<184>: [-10.9 -23.1 -33.6  -6.5   9.0  -9.1  -6.5   1.3 -17.0  10.8 -14.0 -25.3
  34.1  -6.7]
<19>: [ -8.5  11.8   4.5  -6.8   6.1  -7.0  -6.4  -2.2 -33.8  17.0 -18.5  -1.7
 -43.3 -14.6]
<84>: [-9.8 -2.5  4.4 83.6 18.4 -4.7  5.6  1.6 16.6 29.3 -4.9 23.6 16.5  8.9]
<18>: [ -1.8 -11.0  32.2  -1.1   1.9  -3.8  -1.3  18.1  10.2  49.7   1.1  26.6
 -13.2  19.1]
<214>: [16.6 -2.5 -9.8 16.6 -4.7  8.9 29.3  4.4 23.6 83.6 18.4  5.6  1.6 -4.9]
<136>: [-33.8  -8.5  11.8   4.6 -43.3  -2.2  -1.7 -14.6  -6.8 -18.5  17.0   6.1
  -6.4  -7.0]
<202>: [ 14.5  -5.7   4.8  13.6  21.5  -1.1 -24.7  -7.8   8.3 -13.7   5.0   7.7
 -27.6 -33.4]
<13>: [ 32.2  -1.1  18.0  49.7  10.2  -1.8  -1.3   1.9  26.6 -11.0   1.1  -3.8
  19.1 -13.2]
step +1: [-17.0  10.8 -14.0]
[-16.9  10.9 -13.9]
perm: [-9.8 -4.9 -4.7 -2.5  1.6  4.4  5.6  8.9 16.6 16.6 18.4 23.6 29.3 83.6]
<214>
perm: [  1.9  -3.8  -1.3  18.1  10.2  49.7   1.1  26.6 -13.2  19.1  -1.8 -11.0
  32.2  -1.1]
<18>
step +1: [ -6.8 -18.5]
[ -6.7 -18.4]
perm: [ -6.4  -7.0 -33.8  -8.5  11.8   4.6 -43.3  -2.2  -1.7 -14.6  -6.8 -18.5
  17.0   6.1]
<136>
perm: [-14.6 -43.3  -1.7 -18.5  17.0 -33.8  -2.2  -6.4  -7.0   6.1  -6.8   4.5
  11.8  -8.5]
<19>

<13>: [  6.1   7.2  28.7  19.3 -40.3   6.1  17.7  39.1   4.5   1.1 -12.1  50.5
 -29.8  42.6  -0.2  13.2   7.8   2.5 -27.2  11.1]
<41>: [ -6.2 -28.0 -17.3  44.9  40.8  -5.9 -39.3 -16.9   0.0   5.0  -0.4 -12.6
  -8.0 -32.4   1.8  35.8  27.5  -7.6  27.0  -9.5]
<19>: [-28.0  -5.9  -8.0 -16.9   1.8  44.9  -6.2 -39.3 -12.6  -0.4   0.0  -9.5
  40.8   5.0  27.5  27.0 -32.4  -7.7  35.8 -17.3]
<214>: [ 28.8   7.2 -29.8   6.1 -27.2   2.5  39.1  -0.2  50.5   1.1  42.6  19.3
  13.2  11.1 -12.1   6.1   7.8   4.5  17.7 -40.3]
<202>: [ -6.2 -28.0 -17.3  44.9  40.8  -5.9 -39.3 -16.9   0.0   1.9  -0.4 -12.6
  -8.0 -32.4   1.8  35.8  27.5  -7.6  27.0  -9.5]
<18>: [ -0.2  26.7  -4.6 -23.8 -37.2 -21.6  51.9  13.8  -8.3  -5.8   0.0   6.4
  -5.5  25.8 -20.8 -23.5 -20.3 -14.8 -31.6   1.0]
<121>: [ -1.9  30.6  13.5  -3.1 -33.0  -4.2  41.4  26.8   9.3  -3.1  10.1  28.4
   0.4  38.0   3.4 -11.8 -18.2 -21.8 -17.1  12.5]
<84>: [  7.4 -17.6 -62.4  38.1  38.9 -42.3 -25.0 -52.5 -19.2  11.7 -11.4 -57.2
   8.1 -66.1 -26.8  34.1  23.8 -33.6  24.3 -11.9]
<184>: [  7.3 -10.7 -27.9  73.1  -6.8 -29.5   4.2   9.3 -14.0  -6.1  -3.8   6.1
 -11.6  -7.3 -22.2  58.7  48.4 -35.5  -6.9  19.2]
step +1: [-11.4 -57.2]
[-11.3 -57.1]
perm: [ -9.5  27.0  -7.6  27.5  35.8   1.8 -32.4  -8.0 -12.6  -0.4   5.0   0.0
 -16.9 -39.3  -5.9  40.8  44.9 -17.3 -28.0  -6.2]
<41>
perm: [  7.8   2.5  42.6  28.7  11.1   4.5  39.1   6.1 -12.1  50.5   6.1   7.2
  13.2  -0.2  19.3 -29.8  17.7   1.1 -27.2 -40.3]
<13>
step -1: [-28.0 -17.3]
[-28.1 -17.4]
step -1: [34.1]
[34.0]
step -1: [ 7.2 28.7 19.3]
[ 7.1 28.6 19.2]

<84>: [10.1  8.0 54.7  0.8  8.7 14.8  7.4  1.5  8.0  5.5  7.5]
<27>: [ 0.8 23.1  7.9  0.0  1.6  2.0 33.0 41.4  0.4 15.8  2.5]
<136>: [-0.3  0.2 -1.8 -0.1  2.5 73.6 -2.4  0.2 -0.9 -0.9 52.2]
<41>: [ 4.3 10.9 60.3  0.6  4.1  6.2 16.8  4.6  3.7 11.3  6.1]
<19>: [ 0.0 15.9 65.6  0.3  0.7  4.3  7.2  7.0  0.3  9.5 13.8]
<184>: [ 6.2  8.6 66.3 -0.2  3.8  3.9 11.7  3.9 20.8  1.1  1.7]
<214>: [ 2.7  8.7 81.0 -0.3  3.5  6.1  8.7  3.2  4.3  5.0  3.4]
step +1: [10.1  8.0 54.7  0.8]
[10.2  8.1 54.8  0.9]
step +1: [0.0 1.6 2.0]
[0.1 1.7 2.1]

<18>: [  3.3  -6.5   9.3   2.7   5.4  -2.1  -0.4  -6.7 -12.3   6.9   0.5]
<41>: [ -6.7  -6.5   3.3   2.7  -0.4   6.9   5.4   0.6   9.3 -12.3  -2.1]
<202>: [ 93.9 -62.4 -11.6  26.1   5.3  -1.9 -22.5 -17.9  22.5 -15.7 -59.6]
perm: [  9.3  -6.7   3.3   5.4   6.9  -0.4  -6.5   0.6  -2.1   2.7 -12.3]
<41>
perm: [  0.5   6.9 -12.3  -6.7  -0.4  -2.1   5.4   2.7   9.3  -6.5   3.3]
<18>

<18>: [-25.4  46.5 -11.9  14.2 -67.0  -6.6  -1.2 -22.6 -15.3  29.0 -41.3  -4.7
 -29.5  -3.5]
<214>: [ 26.3 -21.0 -28.8  39.5 -11.7 -29.4   8.0   6.8  25.0  21.1  -6.6 -39.4
  17.0  18.4]
<121>: [  6.4 -43.5  16.3   0.0  16.4  -2.6  25.0   7.7  36.6  -1.5 -12.0   0.7
 -16.8 -14.4]
<202>: [ -0.4 -28.6 -15.9  15.3  19.1 -17.2  25.8   2.7  26.9  19.5  -1.5  11.8
 -17.3  -9.4]
<13>: [-22.0  19.8  11.7  62.5  17.9  51.3   0.5  -7.4  10.9   5.8   3.2  39.4
  -3.6  -3.4]
<63>: [-14.4  16.5   0.0 -43.5 -12.0 -16.8  25.0   0.7  36.6   7.7  16.3  -1.5
   6.4  -2.6]
<84>: [ 18.5 -25.8 -23.0   5.3  -4.2  14.7  -4.8   2.6  18.4   3.6   1.6   3.5
  30.9  30.1]
<27>: [  5.5   7.3  21.1 -21.5  -4.5  10.5  -2.8 -28.3  26.2  25.3 -13.9  25.1
  -7.7 -17.8]
<41>: [ -4.0 -29.5  33.8 -11.3   2.7  17.3   0.6  11.5   2.2  29.5 -36.1  11.5
  13.7   6.8]
<184>: [ 28.4 -59.6 -11.4  30.3  -0.4  -4.1  -9.2 -13.4  -3.7  19.7   0.8 -14.6
  -5.7  -0.5]
<19>: [ -0.4 -32.5  -5.8  -1.1 -14.8 -30.6 -21.5   8.4   6.6  -1.5 -31.7 -27.3
   1.9   6.3]
step -1: [ 6.6 -1.5]
[ 6.5 -1.6]
step +1: [5.3]
[5.4]
step +1: [10.9  5.8  3.2 39.4]
[11.0  5.9  3.3 39.5]
perm: [ -2.6  25.0   7.7  36.6  -1.5 -12.0   0.7 -16.8 -14.4   6.4 -43.5  16.3
   0.0  16.4]
<121>
step -1: [ -0.4  -4.1  -9.2 -13.4]
[ -0.5  -4.2  -9.3 -13.5]

<41>: [-12.3  38.7   3.9  41.9  39.0 -27.0 -28.3 -45.3]
<13>: [  4.5  38.7   3.9 -15.5  39.0 -27.0 -28.3 -45.3]
<84>: [  4.5  38.7   3.9  41.9  39.0 -27.0 -28.3 -45.3]
<136>: [  1.8  -0.8 -92.8  19.2 -14.2 -42.6 -10.0  37.1]
<214>: [ -4.0  39.5   6.7  29.6  25.4 -30.7 -13.5 -31.2]
step +1: [  3.9 -15.5]
[  4.0 -15.4]
step -1: [ 29.6  25.4 -30.7 -13.5]
[ 29.5  25.3 -30.8 -13.6]

<18>: [ 15.4  -1.1   0.1   2.7  -3.2   0.3   7.7  -5.3   4.8  20.7  -3.0   1.7
   1.7  -4.6 -16.3   4.5  -5.4  21.0 -15.8   8.6   3.4   5.1   5.7]
<184>: [ 15.4  -1.1   0.1   2.7  -3.2   0.3   7.7  -5.3 -15.3  20.7  -3.0   1.7
   1.7  -4.6 -16.3   4.5  -5.4  21.0 -15.8   8.6   3.4   5.1   5.7]
<41>: [ 15.4  -1.1   0.1   2.7  -3.2   0.3  -7.4  -5.3 -15.3  20.7  -3.0   1.7
   1.7  -4.6 -16.3   4.5  -5.4  21.0 -15.8   8.6   3.4   5.1   5.7]
step +1: [20.7 -3.0]
[20.8 -2.9]
step -1: [ 2.7 -3.2  0.3  7.7]
[ 2.6 -3.3  0.2  7.6]
step -1: [21.0]
[20.9]
perm: [ -5.4   2.7  20.7  -1.1   4.5  21.0  -5.3   1.7   0.3   5.7   5.1  -4.6
   3.4 -15.3 -15.8  -7.4   0.1  15.4   1.7  -3.0   8.6  -3.2 -16.3]
<41>
step -1: [-5.4]
[-5.5]

<84>: [ 14.6 -45.1 -38.3  19.9  59.2  -2.0  23.3  57.9 -11.2]
<19>: [ 55.8 -18.8 -18.6 -54.9  20.0   5.9  10.8  35.3  12.3]
<13>: [-54.9  55.8  35.4  10.8 -18.7   5.9  12.3  20.0 -18.6]
<27>: [ 20.0 -18.6   5.9  12.3  10.8 -54.9  55.8 -18.7  35.3]
step -1: [59.2]
[59.1]
perm: [ 10.8 -18.7 -18.6   5.9  12.3 -54.9  55.8  20.0  35.4]
<13>
perm: [-45.1 -38.3 -11.2  -2.0  14.6  19.9  23.3  57.9  59.2]
<84>
step +1: [55.8]
[55.9]
perm: [ 10.8  35.3  12.3  55.8 -18.8 -18.6 -54.9  20.0   5.9]
<19>
step +1: [ 5.9 12.3 20.0]
[ 6.0 12.4 20.1]
perm: [  5.9  10.8 -18.6  55.8 -18.7  20.0  35.3  12.3 -54.9]
<27>

<41>: [ -4.8 -16.4   0.0  44.8  15.7 -67.7  -7.6  17.5 -44.2  -2.9 -61.5   0.0
  -8.7 -49.7]
<19>: [  1.1 -15.8  -2.0  32.8   8.1 -50.3   0.0  10.9 -29.9  -0.3   0.0   0.0
  -5.2 -24.2]
<18>: [-19.2 -13.3   0.6  25.4   3.2 -36.4   1.1   7.2 -13.7  -4.1 -11.1   0.0
   2.6  -2.5]
step -1: [-0.3  0.0]
[-0.4 -0.1]
perm: [ 44.8  -7.6  17.5  15.7  -2.9 -44.2 -16.4  -8.7 -67.7 -61.5   0.0  -4.8
 -49.7   0.0]
<41>
step -1: [-29.9  -0.3   0.0]
[-30.0  -0.4  -0.1]

<13>: [ -0.5 -21.8 -17.1 -14.1  14.8   0.2  -6.1 -19.5  -7.0  15.7  16.6  13.4
  17.2  -4.9  23.4 -12.1  15.9  10.8  -4.1  -0.9  12.2  27.2  17.5  -1.8
  -1.2   1.3   1.1  -1.0   9.0   1.3   3.9  30.0   3.3   6.6   6.0  17.2
   1.0  13.7  -2.4   7.7   8.5  40.3   1.6   2.3  23.3  27.6  -1.3  28.3
  19.3  37.7  14.0  23.0   2.8]
<84>: [ 27.6   1.3  12.2   3.3  23.0   1.1  -2.4 -17.1  -4.1  37.7 -21.8   2.2
  30.0  28.3   0.2  14.8  40.3   1.3   1.0  -4.9  15.9   7.7  17.2   6.6
  10.8 -12.1  -7.0  -1.0  -1.8 -14.1   8.5  13.4  -6.1   2.8  17.2  -0.9
  17.5   9.0  23.3  15.7  -1.3  16.6   1.6   6.0   3.9  19.3  -0.5  14.0
  27.2  13.7  23.4 -19.5  -1.2]
<19>: [ -9.2  -2.2   8.5 -14.4   9.5  39.3  -6.5 -22.2  -3.5  28.5  14.5  34.2
   1.0 -36.9  13.8 -21.3  43.8  12.9   2.2  -1.8  31.8  35.7  11.3   2.9
  -3.2   2.2   0.0   3.3  10.8  -0.8   3.4  31.2  -1.5   7.4   0.0  12.3
  -0.5  12.7   3.1   6.7  13.2  34.8  -0.5   1.9  21.1  23.4   2.6  31.9
  20.7  38.6  10.4  22.5   0.1]
step -1: [-22.2  -3.5  28.5]
[-22.3  -3.6  28.4]
perm: [ 13.7  23.4 -19.5  -1.2  27.6   1.3  12.2   3.3  23.0   1.1  -2.4 -17.1
  -4.1  37.7 -21.8   2.2  30.0  28.3   0.2  14.8  40.3   1.3   1.0  -4.9
  15.9   7.7  17.2   6.6  10.8 -12.1  -7.0  -1.0  -1.8 -14.1   8.5  13.4
  -6.1   2.8  17.2  -0.9  17.5   9.0  23.3  15.7  -1.3  16.6   1.6   6.0
   3.9  19.3  -0.5  14.0  27.2]
<84>
perm: [  2.8  23.0  14.0  37.7  19.3  28.3  -1.3  27.6  23.3   2.3   1.6  40.3
   8.5   7.7  -2.4  13.7   1.0  17.2   6.0   6.6   3.3  30.0   3.9   1.3
   9.0  -1.0   1.1   1.3  -1.2  -1.8  17.5  27.2  12.2  -0.9  -4.1  10.8
  15.9 -12.1  23.4  -4.9  17.2  13.4  16.6  15.7  -7.0 -19.5  -6.1   0.2
  14.8 -14.1 -17.1 -21.8  -0.5]
<13>

<63>: [-34.3  23.5 -16.8 -18.8  21.9   9.0  18.0  21.7 -22.9  16.9 -16.6  17.9
   4.0  10.7  11.5]
<27>: [-18.1  -4.0  -2.6 -19.4 -19.8 -17.6  -1.6  -1.8 -12.7 -13.3  28.9 -12.6
 -34.3  18.7  27.6]
<84>: [-41.5  29.6  -1.4 -18.4 -12.9  27.0  -2.4  29.8  22.4 -39.3  46.7 -26.6
  21.7 -16.7  17.2]
<202>: [ 10.9 -15.2 -68.7  -9.1  -8.4 -41.8 -20.6  -0.6 -22.6 -13.2 -17.5  -9.1
   3.8 -13.2  14.0]
<41>: [-46.8  -0.8   6.2  14.4 -10.2  -5.2   3.3  -2.6   1.5  -8.0  22.3 -19.9
  14.3 -17.1  12.0]
<121>: [-40.3  28.7  -0.2   2.6  20.2   8.9  15.4  11.5   3.7 -28.1  23.6  -2.6
 -13.4   9.4   9.3]
<214>: [ -2.2  -4.0  -2.6 -19.4 -19.8 -17.6  -1.6  -1.8 -12.7 -13.3  28.9 -12.6
 -34.3  18.7  27.6]
<184>: [-74.9  58.2 -58.5  14.1   0.5  17.8 -20.7  10.7  14.3 -21.1  -1.4  30.3
 -13.8 -19.0  17.8]
<136>: [ -0.8  -5.2  14.3 -10.2  12.0 -17.0   3.3 -46.8  -8.0   6.2  14.4 -19.9
  -2.6   1.5  22.3]
perm: [-46.8 -19.9 -17.0 -10.2  -8.0  -5.2  -2.6  -0.8   1.5   3.3   6.2  12.0
  14.3  14.4  22.3]
<136>
step -1: [17.8]
[17.7]
step -1: [-17.5  -9.1]
[-17.6  -9.2]
step -1: [-41.5  29.6  -1.4 -18.4]
[-41.6  29.5  -1.5 -18.5]
step +1: [ 14.3 -17.1]
[ 14.4 -17.0]

